In the data rows, the value 128 means zero.
Here are some rows, each followed by its group. Rows of different groups can look alike.
[114 146 118 137 110 140 115 137 111 123 115 127 119 117 121 120 107 129 124 159 107 153 117 153
 132 132 131 136 119 130 123 116 130 127 135 142 110 111 125 133 122 120  98 151 126 108 146 139
 132 114 107 116  94 147 105 126 121 131 148 120 144 134 151 147] 0
[155  66 241  78 165 121  82  78 166 228 117 112 227 201  52 134 144 127 205  34 207 173  50  47
 110 119  76 122  64  84 157 195 134 224  24  80 217 167  74 101 162 171 158  77 150 157 137  44
  44 202 152 177 175  83 136 106 172  84 121 182  90 139  28  66] 1
[236 129 180 107 186 194 124 172  61 255 131  44 249 255   0 177  80  71 229   0 255 231   0 111
 206 135 184 192 140 171 202  77 143 255  15 136 246 255 124 146 255 114 115   1  18 146  56 126
  85 184 196 119 168  48 160  90  83 192 154 190  67 203  38   0] 1
[171 100 100 131 182  73 168 137 119 113 127 143  82 118 142 146 168 100  82 124 139  74 160 112
 156 126 154  91 124 182  70 130 151  98 144 141  96 128 182 136 121 149 173  98 138 163  85 167
 176 163 187  83 178  91 184 143  97 144  62 119 137 126 134 136] 2
[130 196  93 162  87 173 115 167  83 125 105  94 120 145 128 134  72 124 125 156  94 163 109 181
 140 123 177 160 173 154 156  73 123 140 153 162 114 141 140 126 160  89  87 127  70  98 126 167
 163  84 120 119  82 162 103 135 101 173 164 108 142 162 203 123] 3
[194  74  77 141 209  64 203 149 126  87 135 165  55 127 148 151 215  97  56  93 163  56 172 104
 152 118 180  53 102 184  59 130 152  83 145 151  95 148 222 154 109 172 189  90 138 186  56 177
 171 193 219  54 204  54 233 139  62 170  23 118 130  97 112 167] 2
[102 142 130 152 111 144 106 124 145 120 137 127 129 125 123 116 118 127 130 154 117 145 150 140
 128 124 121 132 137 120 132 119 106 110 152 129 127 114 136 125 128 110  97 140 126 111 144 138
 135 111 119 143 112 146 103 150 133 119 138 120 144 114 131 162] 0
[118 132 125 128 122 126 141 146 129 109 126 140 112 121 134 124 136 123 114 139 113 112 162 139
 140 115 154 143 149 132 109 128 140 134 140 125 120 123 147 130 116 122 114 128 132 135 123 133
 143 135 130 121 128 135 137 144 131 136 138 109 139 129 144 143] 4
[ 84  97 140 120 118 114 115  88 149 117 113 151 123  93 135 112 128 152 124 148  86 104 144 106
  91 143  84 104 137  82 135 169 133 109 158  78 109  90  98 103  74 135 114 145 164 116 169  92
 106 128  82 162 110 137 104 125 165  94 130 124 139 106 137 151] 5
[117 143 131 145 111 142 126 139 128 126 137 121 135 117 148 118 118 123 124 141 121 139 128 144
 124 139 112 128 144 118 123 107 116 128 152 123 134 124 124 122 110 103 131 150 126 112 136 137
 131 114  90 141 100 154 120 117 130 118 149 114 130 141 150 126] 0
[126 181  79 160 101 159 118 168 100 118 136 101 125 124 124 121  80 101 145 154 100 150 109 182
 157 130 173 163 174 154 144  88 115 140 130 174 105 149 153 138 150  91 105 121 106 100 118 162
 156  85 119  95 103 165 105 126  83 166 151 112 129 168 174 136] 6
[101 138 127 126 117 135 125 147 140 117 121 117 126 112 142 115 105 127 126 153 117 115 129 137
 131 141 114 146 155 128 122 127 121 121 138 136 144 123 119 117 126  96 121 160 125 104 133 134
 141 107 108 127 121 157 100 132 140 138 134 120 125 118 150 140] 0
[123 177 106 147 102 162 129 143 103 114 127 104 124 129 130 139  89 119 132 154 101 147 126 176
 130 124 141 150 166 143 137  90 110 138 147 166 102 123 117 142 137  93  97 135  91  99 125 163
 150  86 128 112  80 150 105 121 108 163 161 100 123 152 165 114] 3
[ 94  76 164  75 133  92  90  73 170 142 127 171 153 115 136 101 167 160 136 123 141 105 130  84
  64 149  59 109 102  69 137 195 130 120 105  81 149  77  86  94  85 168 144 154 185 139 189  73
  90 148  87 182 145 127 110 144 196  65 111 149 131 111  94 147] 7
[162 112  99 135 169  83 175 140 138  95 141 136  90 122 137 156 170 129  88 124 130  96 176 122
 147 129 169  80 112 156  85 120 143 109 147 136 112 129 182 158 120 142 145 100 138 161  93 167
 162 163 164  87 186  92 175 142  92 126  90 101 138 124 119 148] 2
[106 140 108 145  99 161 116 152 144 125 126 140 127 113 131 126 118 161 129 152 104 133 132 138
 105 135 128 128 137 123 144 131 134 120 152 122 122 115 121 129 127 109 120 138 113 128 137 127
 113 107 115 118 117 154 107 134 137 124 138 123 133 147 127 145] 0
[115 163 107 149 101 158 131 141  98 110 131 115 110 124 143 136  89 128 130 150  97 153 139 163
 128 118 136 144 154 133 133  96  97 138 141 147 128 133 137 122 144 101  96 136 108  92 124 148
 143  89 100 126  87 159 104 140 119 139 149 137 135 143 162 124] 3
[120 179  97 177  87 175 134 166 105 114 117 114 133 132 151 132  88 124 135 156 112 142 113 167
 146 115 143 149 150 143 155  86 129 133 144 143 109 140 129 139 143 101  94 132  97  97 121 157
 141  86 120 111  99 169 108 152 104 157 170 120 128 154 148 115] 3
[118 139 122 125 116 146 100 133 139 119 136 121 135 126 131 125 121 123 120 149 135 145 123 143
 134 126 133 126 136 121 138 121 133 128 125 130 138 107 131 122 129 132 113 139 139 102 136 128
 129 113 109 139 101 146 102 132 137 116 135 122 126 126 128 128] 0
[116 132 125 149  97 126 110 115 136 119 143 136 126 124 163 124 119 131 129 150  98 128 146 134
 116 119 128 141 139 109 128 142 104 118 136 120 121 129 130 111 100 113 113 157 134 119 153 110
 130 115 114 134 118 156 113 134 127 128 141 114 136 118 135 149] 5
[161  62 229  29 175 119  93  62 167 228 145 138 204 202  27 125 137 144 211  44 210 164  57  40
 115 122  72 131  81  82 168 199 132 197  27  70 226 160  76 114 155 179 142  90 152 163 157  59
  28 204 151 177 170  60 137 110 178  87 119 198  90 132  36  70] 1
[110 142 117 124 109 135 130 127 143 115 125 122 107 111 137 111 125 137 115 148 110 143 138 134
 126 137 136 124 137 122 142 130 115 127 138 135 113 106 121 118 105 127 119 155 133 114 138 118
 132 107  97 148 114 153 101 119 131 119 152 114 133 126 153 167] 5
[101 132 120 145 102 140 113 132 123 124 128 133 132 124 150 107 103 137 131 148 107 142 135 135
 111 126 124 141 137 125 136 132 127 121 153 122 101 115 114 126 113 121 125 131 140 132 142 121
 118 114 104 136 130 144 109 129 136 112 149 126 141 136 157 132] 5
[ 89  90 179  92 123  99 106  51 169 132 126 152 140 101 141  98 147 160 137 131 111 110 144  84
  88 139  65  84 112  68 137 192 123 133 115  97 149  70  78  95  73 146 153 165 186 130 185  67
  92 147  90 183 127 131 114 121 181  65 121 143 115 106  97 146] 7
[135 188  70 166  91 157 138 174  80 112 123  99 121 136 127 141  73 137 125 156 106 151 123 184
 157 112 156 189 167 160 133  78 109 147 160 165 110 168 131 150 166  95  87 144  61 102 124 177
 156  85 109  98 116 177 113 125  98 156 159 114 124 159 192 104] 6
[103 135 124 132 109 138 108 120 135 121 128 138 133 103 145 115 117 142 129 149 110 133 143 138
  98 132 113 136 134 120 109 124 130 116 143 149 104 110 113 117 120  97 126 138 128 111 153 120
 134 111 109 135 114 156 118 119 140 126 141  98 141 136 153 130] 0
[143 175 111 155 100 172 133 158  95 119 127  96 125 128 131 127  81 123 136 148 102 156 117 172
 150 112 149 157 147 149 132  93 119 142 157 161 121 138 129 137 155  70 101 147  88 120 114 159
 154  89 113 106  78 157 118 131 109 159 152 103 145 165 163  94] 6
[140 140 130 117 142 132 141 130 123 114 116 133 113 114 153 120 140 128 107 133 123 115 133 130
 142 127 125 127 149 143 112 116 127 120 134 141  93 128 162 129 133 124 134 115 130 124 121 136
 139 133 141 101 134 127 139 131 113 121 109 127 141 109 148 130] 4
[119 161 110 146  94 138 118 158 125 117 119 134 123 110 128 121 103 119 134 146 120 138 124 155
 138 133 142 146 154 137 138 112 120 111 150 143 114 125 124 140 156 101 118 150 107 100 142 153
 147 105  98 127  98 152 109 136 116 145 160 117 124 133 165 141] 0
[ 98 134 111 129 114 115 129 121 134 113 142 117 133  95 150 115 123 131 128 153  99 127 131 128
 122 135 108 132 142 108 137 135 118 108 129 101 123 108 114 143 103 141 122 153 140 109 145 126
 114 116  95 133 124 146  80 138 143 117 137 118 132 129 145 141] 5
[176  99 106 155 180  59 182 138 134  96 137 153  66 122 143 145 191 107  64 106 155  68 160 121
 159 128 154  79 108 176  55 117 142 107 142 154 101 134 186 150 122 152 177  74 140 175  72 179
 179 174 191  58 191  74 206 137  80 144  58 107 137 114 115 152] 2
[104 139 114 128  99 140 127 116 132 122 128 114 118 119 129 131 119 139 122 143 107 135 133 142
 110 140 126 127 147 118 140 115 124 128 135 139 124 118 124 119 121 120 119 141 130  98 134 125
 135 117 111 151 121 146 114 127 127 139 138 123 140 130 138 118] 0
[140 135 129 145 121 138 139 139 119 108 116 124 124 116 145 134 126 137 123 138 121 129 141 143
 125 125 121 142 138 136 127 116 136 124 143 140 105 124 149 135 124 119 141 129 122 134 128 141
 130 112 129 119 142 130 142 132 119 127 124 118 108 133 135 138] 4
[124  44 228  47 140 105  95  36 192 208 121 149 186 158  87  98 164 153 173  60 189 124 100  32
  88 133  59 110  76  61 150 226 129 156  49  46 191 114  52  90 110 195 153 100 196 177 177  33
  47 199 119 191 168  79 130  90 208  59 105 195  95 103  25 112] 1
[145 125 113 133 132 112 138 140 123 115 132 143 116 115 138 139 137 138 122 135 131 117 146 141
 132 127 146 127 133 140 134 120 128 108 134 129 117 133 137 119 125 130 146 119 140 134  97 133
 142 140 137 121 122 127 133 130 122 126 128 108 154 126 156 145] 4
[131 187  86 180  89 174 128 182  75 114 121 109 133 128 126 130  83 133 117 151 121 175 101 183
 149 109 177 175 166 162 147  71 121 151 164 153 114 149 145 138 169  71  95 143  63  89 112 159
 167  82 128 118  65 167  95 135  92 185 179 121 129 173 176 138] 6
[109 164  90 153 107 155 138 137  99 111 137 119 129 123 132 140 106 133 130 150  97 141 110 161
 136 134 131 133 147 138 148 104 105 121 137 143 114 120 116 123 130 108 107 139 116 107 124 147
 148  95 121 135  91 152 102 128 108 160 153 117 146 126 168 113] 0
[177  80 222  63 173 128 103  90 141 230 126 113 224 229  23 133 135 103 205  20 226 161  44  57
 134 119  92 128  75 103 176 166 138 213   9  98 231 189  90 110 185 149 142  58 131 175 122  69
  64 187 147 157 182  64 135  80 163 117 132 199  72 145  34  47] 1
[112  55 207  63 140  83  88  51 183 168 127 159 169 139 106 100 153 173 158 104 146 115 125  58
  77 138  65  90  75  65 150 209 149 148  76  56 168  96  64  89  88 170 152 136 195 138 165  68
  58 177 102 198 156 102 109 117 209  32 116 190 109  91  54 122] 1
[102 146 108 142 100 139 122 136 125 113 118 120 128 110 127 122 121 153 128 151 122 133 141 149
 112 141 116 149 142 123 149 122 135 128 141 138 116 115 125 124 116 115 127 138 116 128 146 113
 123  96 128 134 112 155 112 132 137 135 138 126 133 139 132 134] 0
[114 157 107 147  97 153 113 146 116 113 128 117 131 112 140 113 117 125 138 149 111 139 139 154
 106 126 129 138 147 135 139 119 128 119 139 136 130 125 130 133 137 104 107 149 106 120 123 151
 144  98 115 129 111 145 108 127 126 137 147 109 136 133 147 123] 0
[134 148 114 133 113 137 138 140 120 102 127 121 121 112 138 122 108 129 127 147 107 143 116 140
 146 124 138 129 144 136 129 120 131 127 150 121 107 141 135 134 137  94 133 145 101 125 126 143
 145  99 126 115 124 135 111 127 117 146 141 122 135 124 130 120] 4
[133 190  84 166 104 173 137 185  98 103 139  89 131 121 151 131  84 108 133 156 111 162 140 183
 151 141 165 179 164 148 151  79 102 159 156 163 134 135 148 153 159  84  96 135  83  83 119 159
 145  79 136 109  93 158 101 117 100 171 176 114 134 150 174 118] 6
[233 131 173 104 182 187 114 194  73 255 142  35 236 255   0 148  76  87 238   2 255 220   0 114
 206 106 184 193 125 180 173  83 120 255   8 150 236 255 126 168 255 119 110  21  33 143  51 132
  82 180 206 109 163  57 142  78  83 207 150 174  61 202  60   0] 1
[235  79  94 156 242  40 223 139 119  81 151 180  53 119 160 153 244  85  27  91 166  30 187  87
 194 121 185  54 100 223  35 126 145  69 151 155  79 157 241 165 124 168 186  55 151 190  28 196
 190 208 214  24 250  36 255 115  46 171   9 107 139 102 121 175] 2
[ 82  93 143  96 112 102 105  67 172 125 123 145 129 102 142 101 138 151 143 137 119 102 130  94
  91 141  75  95  91  77 109 179 124 110 130  99 126  75  80 118  78 161 126 173 179 128 165  79
  79 124  93 174 142 134 111 110 174  62 123 146 148  86 114 161] 7
[118 174 108 146 108 171 126 168  92 111 137  94 139 133 133 134  99 114 116 149 110 166 121 172
 136 124 153 161 157 148 161  90 119 125 144 145 106 138 140 147 145  96 110 131  92 125 138 156
 147  92 127 125 106 155 135 122 100 157 158 112 141 174 151 109] 6
[116 163  84 164  91 168 124 151 104 118 123  84 118 126 130 135  84 112 132 145 101 163 115 181
 159 121 151 160 151 146 135  77 141 135 154 162 115 135 127 133 153  89 101 134  85  88 140 162
 167  75 122 119  90 166 108 137 102 153 162 109 132 138 170 132] 3
[120 165  90 158  99 160 128 164  98 105 132 100 118 126 123 144  98 122 127 156 103 158 136 179
 143 129 142 159 173 145 140  86 129 138 154 141 119 150 143 161 154  89  89 153  88  94 115 144
 153  98 116 108 104 160  90 135 118 150 161 112 144 161 146 109] 3
[114 177  96 176 103 155 119 177 105 119 103 110 128 123 148 135  91 119 133 144 103 153 113 175
 137 116 126 160 169 151 123  94 117 128 147 147 106 142 124 150 145 107  93 127 103 105 119 140
 149  81 125 128 111 153 123 139 102 161 148 115 151 163 170 122] 6
[129 158 124 137 112 136 138 148 101 116 150 110 125 124 156 131  99 123 121 141 121 124 143 151
 144 115 136 144 145 130 134 111 151 134 148 157 131 126 142 137 147  90 104 129 105  98 122 149
 149 122 126 131 118 141 130 128 117 136 133 103 131 136 159 148] 4
[235 126 182 115 185 193 121 184  68 255 125  40 249 255   0 160  80  89 240   0 255 231   0 117
 190 102 177 193 131 182 164  89 130 255   3 145 234 255 113 171 255 114 136  21  29 148  69 126
  95 181 213 107 160  43 152  72  91 213 148 183  45 197  42   0] 1
[214 113 188 121 174 205 129 194  57 255 137  54 241 255   0 169  84 101 241   2 255 216   0 111
 169 107 174 196 133 169 174  91 124 255  14 164 234 255 119 150 255 108 120  34  44 153  70 128
  95 177 203 111 168  58 142  96  79 185 147 180  55 198  37   0] 1
[ 88 110 137  92 118 107 114  85 179 123 110 159 115  82 157 114 146 149 127 155  96 110 159 108
 102 133  78 114 127  83 130 166 126 115 144 115 113  84  87 109  90 135 122 158 174 126 162  96
  99 112  91 156 118 154 104 137 171  77 125 116 146 101 131 147] 5
[ 74  92 148 104 111 100 117  75 169 125 122 168 122 103 137 110 150 177 121 140 119  90 137  94
 102 155  72  99 104  74 134 178 138  91 129  95 118  71 104  99  84 144 154 168 174 150 184  71
  98 123  92 174 129 137 117 135 184  71 123 149 150  96 119 170] 7
[114 171  98 155  95 159 127 144  93 120 132 113 111 134 133 124 105 135 126 147  98 150 133 170
 134 129 141 169 149 151 146  89 133 140 153 138 126 143 138 144 141  87 119 138  94  98 112 162
 165  96 123  95 103 155 119 123 114 145 152 110 137 146 156 111] 6
[ 80  84 171  86 116 105  97  75 181 132 135 147 120 104 125 111 145 134 110 138 104 114 147  87
  88 146  93 114  94  74 122 184 129 106 108  77 135  72  93 104  74 162 128 163 183 133 165  77
 103 136  93 195 133 148 115 121 177  70 125 131 137 104 123 169] 7
[118 189  93 169  94 177 133 177  96 121 138  97 135 133 141 146  85 111 129 156  89 160 122 180
 153 122 157 184 166 149 132  86 115 134 147 180 117 145 126 150 157  83 101 127  68  91 113 168
 156  82 133 113  74 162  94 139  87 179 163 111 138 158 173 118] 6
[ 82  99 174  99 116 105 101  71 179 129 114 154 129  99 155  88 138 128 122 145  97 113 141  96
  80 148  53 104  88  74 133 172 116 117 123  91 148  78  84  96  74 160 130 157 180 128 181  84
  98 134  96 172 123 140  92 136 171  73 116 139 150  97 105 149] 7
[141 149 118 129 125 129 140 136 143 115 136 114 109 119 126 134 124 126 117 132 120 116 148 133
 136 130 135 113 132 130 122 118 141 121 147 122 115 129 143 128 128 122 129 136 131 131 100 121
 148 135 132 128 116 126 131 137 116 130 137 129 117 133 149 134] 4
[124 162 102 146 112 144 119 144 116 118 117 107 124 127 136 141 113 108 131 139 100 164 121 155
 143 122 139 160 149 145 123  94 120 117 141 145 125 148 138 129 139  96 114 159  97 111 120 157
 148  91 129 101 102 148 124 125 104 157 143 118 141 144 145 125] 4
[ 84  92 148  94 112  92  94  60 171 119 126 159 135  95 154  98 148 155 125 148 112 111 147 102
  85 140  80 105 118  74 124 176 144 104 130  98 121  71 109  87  80 151 129 162 166 127 159  74
  92 122  94 166 116 134 119 112 188  72 124 140 141  92 110 150] 7
[227 119 201  99 184 196 132 180  58 255 143  40 232 255   0 162  86 104 232   6 255 209   0 113
 196 136 168 177 132 167 160 102 131 247   4 145 243 255 116 145 255 108 102  33  47 141  70 119
  83 180 202 129 163  48 151  83  91 179 147 171  46 191  52   0] 1
[ 87  75 169  71 124  98 111  60 174 138 127 160 135 113 116 103 148 157 132 119 131  98 136  79
  87 152  77  93  93  72 148 186 133 126 102  98 160  80  73  95  79 170 145 154 191 130 182  58
  73 155  98 178 119 119 112 106 196  71 122 133 129 103  89 138] 7
[137 168 100 160  92 166 123 156 112 117 120  96 127 122 128 126 102 124 145 156 116 152 130 165
 136 124 165 151 143 143 142  87 117 147 145 172 107 126 133 143 146 103  97 127  86 107 119 166
 156  93 110 116 101 150 107 135 116 161 167 109 137 141 170 124] 6
[ 94 104 160 107 114 103 121  68 157 117 139 156 132 100 160 108 134 163 141 142 115 113 135 108
  96 144  76 123 110  85 133 164 134 115 119  88 119  71  99 116  85 175 134 179 180 124 173  88
  92 131  88 165 113 155 111 120 177  86 127 135 151  99 123 159] 7
[222 121 209 108 175 191 127 159  79 255 130  69 236 255   0 174 100  95 230   0 241 222   4 100
 183  99 154 181 111 152 177 110 119 255   7 122 225 247 113 150 255 114 126  36  64 167  69 126
  82 180 187 125 161  50 158  99  99 172 142 172  59 193  55   0] 1
[ 93  87 149  73 118  96 109  64 186 133 122 163 134  94 141  93 156 148 137 139 115 123 145  84
  96 141  66  90 108  73 154 190 131 110 142  83 130  86  94 100  70 171 157 143 174 124 180  80
  84 128 104 200 132 140 123 118 182  74 137 165 153 111 104 147] 7
Which 4 groups are nearest to each row below, nearest first, going by the average distance to the group's rows?
[219  75 103 155 233  33 205 154 130  76 146 165  30 118 158 154 239  81  27  80 154  41 204  85
 164 117 201  46  85 207  28 122 143  74 149 165  67 157 243 183 120 181 199  29 146 188  17 192
 185 208 252  24 233  35 255 131  54 164  25 113 123 101  89 175] ~ 2 4 0 5
[125 168  95 154 102 173 120 184  80 120 129 111 137 129 144 140  79 119 129 157  93 135 127 183
 165 119 148 165 158 146 123  82 115 125 154 152 111 157 124 151 157  89 102 125  84  99 126 158
 166  87 114 111  93 165 109 133 110 167 167 120 136 145 167 125] ~ 3 6 0 4
Which 4 groups are nearest to each row below, nearest first, going by the distance to the centre of the group?
[191  98 106 139 183  64 193 138 133  95 149 164  62 107 149 139 196  98  73 101 139  69 178 111
 150 105 171  73 104 188  56 121 127  95 134 143  83 140 208 164 112 153 182  71 150 173  91 171
 170 174 188  54 200  73 196 126  88 147  58 115 135 102 133 163] ~ 2 4 0 5
[121 189  90 164  92 177 135 172  84 115 116  90 126 126 160 138  84 130 136 157  94 164 101 174
 145 124 145 156 174 135 143  83 119 136 162 175 115 143 132 134 159  96  85 139  83  84 109 175
 152  82 118 124  84 164  87 130 107 177 151 116 121 162 162 129] ~ 3 6 0 4
Which 3 groups are nearest to each row below, nearest first, going by the distance to the centre of the group?
[126 140 116 163 124 125 136 143 124 127 125 130 133 124 107 139 125 117 112 137 105 120 133 147
 132 116 133 123 146 154 118 115 153 137 150 141 108 132 127 131 119 121 131 117 122 106 123 135
 146 123 125 102 129 140 146 132 123 148 141 126 132 124 145 131] ~ 4 0 3
[118  39 216  44 168  92  92  49 187 195 134 152 183 165  85  94 160 146 184  74 189 130 100  31
  94 117  61  94  61  60 156 224 122 142  53  47 183 109  69  75  99 182 165 117 188 169 161  44
  28 189 119 205 178  78 114 111 204  63 105 190 108  97  38 113] ~ 7 1 5
[129 155 107 153 107 149 116 153 102 123 139 112 131 131 128 119  91 121 139 156 101 139 130 160
 125 119 148 146 153 139 136  92 112 126 145 147 126 124 146 124 132  99 120 118 110 100 128 157
 158 100 120 116  99 146 103 133 126 148 150 117 116 131 139 134] ~ 3 0 6
[132  43 238  57 177  98 102  50 178 215 129 147 202 170  53 102 156 144 192  66 193 141  84  34
  82 133  59 101  63  53 150 215 142 171  39  61 215 133  64  99 132 159 162 119 171 166 170  39
  31 196 121 182 160  79 106 104 196  68 112 197 117  95  28  75] ~ 7 1 5
[102 121 144 110 113 112 113 106 161 108 125 139 122  95 160 100 125 163 132 155  90 123 151 135
 105 130  93 129 121  99 137 147 127 106 144 119 103 100 119 111  91 138 145 175 158 115 145 108
 125 120  89 146 134 143 116 143 146  93 132 127 130  95 131 144] ~ 5 0 7
[212  77 100 159 228  56 201 166 129  87 151 157  54 120 171 166 219  66  42  89 173  37 169  92
 154 111 190  49  97 202  47 127 144  96 141 158  81 145 228 163 113 150 202  58 162 189  60 180
 184 191 232  31 218  41 231 123  69 175  26 103 125 100 118 175] ~ 2 4 0
[130 145 117 143 121 143 107 133 107 111 134 139 124 119 132 131 118 133 130 141 116 114 136 143
 138 117 134 139 128 128 125 118 121 136 139 149 121 129 145 136 128 122 132 147 125 120 112 150
 152 113 138 119 130 136 110 140 109 136 139 125 132 132 154 134] ~ 4 0 3
Which 3 groups are nearest to each row below, nearest first, going by the distance to the group's nearest row?
[122 166  99 158 105 153 151 141  96 118 125  97 132 126 123 133  91 122 125 144  92 151 130 162
 143 148 156 154 142 133 151  95 117 123 142 145 114 142 131 132 151 104 115 134 117 111 113 148
 156  95 122 140  99 142 106 142 109 150 146 128 123 153 166 119] ~ 0 3 6
[117 160 108 148 115 149 120 141 109 116 130  99 123 126 130 134 112 113 147 146 116 141 137 172
 142 144 154 139 149 140 138 109 112 132 162 139 127 120 147 122 141 104  94 156  98 102 104 154
 139 110 130 124 113 150 115 138 110 152 157  98 117 135 147 135] ~ 0 4 6
Which 3 groups are nearest to each row below, nearest first, going by the average distance to the group's rows?
[109 133 130 142 113 137 124 129 130 118 125 133 133 102 134 130 124 143 113 151 111 110 131 124
 109 116 117 122 137 113 129 125 126 126 138 104 115 103 124 129 117 131 101 150 136 126 153 131
 131 122  97 141 103 154 115 142 138  99 146 117 135 117 155 139] ~ 0 5 4
[135 143 108 141 118 119 128 155 111 122 126 133 110 126 135 132 125 119 123 138 108 136 141 143
 133 129 127 129 136 128 140 106 137 134 137 131 117 130 127 138 121 115 132 131 108 126 125 133
 143 101 135 112 128 146 108 127 118 134 123 105 144 146 135 135] ~ 4 0 3
Which 4 groups are nearest to each row below, nearest first, going by the distance to the group's nearest row?
[138 136 114 130 152 116 157 126 116 115 134 141 113 109 139 114 144 104 100 127 123 129 148 133
 124 143 147 120 129 135 101 121 125 122 138 135 111 120 144 134 127 133 135 110 137 123 122 132
 141 136 140 116 141 128 152 120 105 145 110 115 136 117 126 132] ~ 4 0 5 2
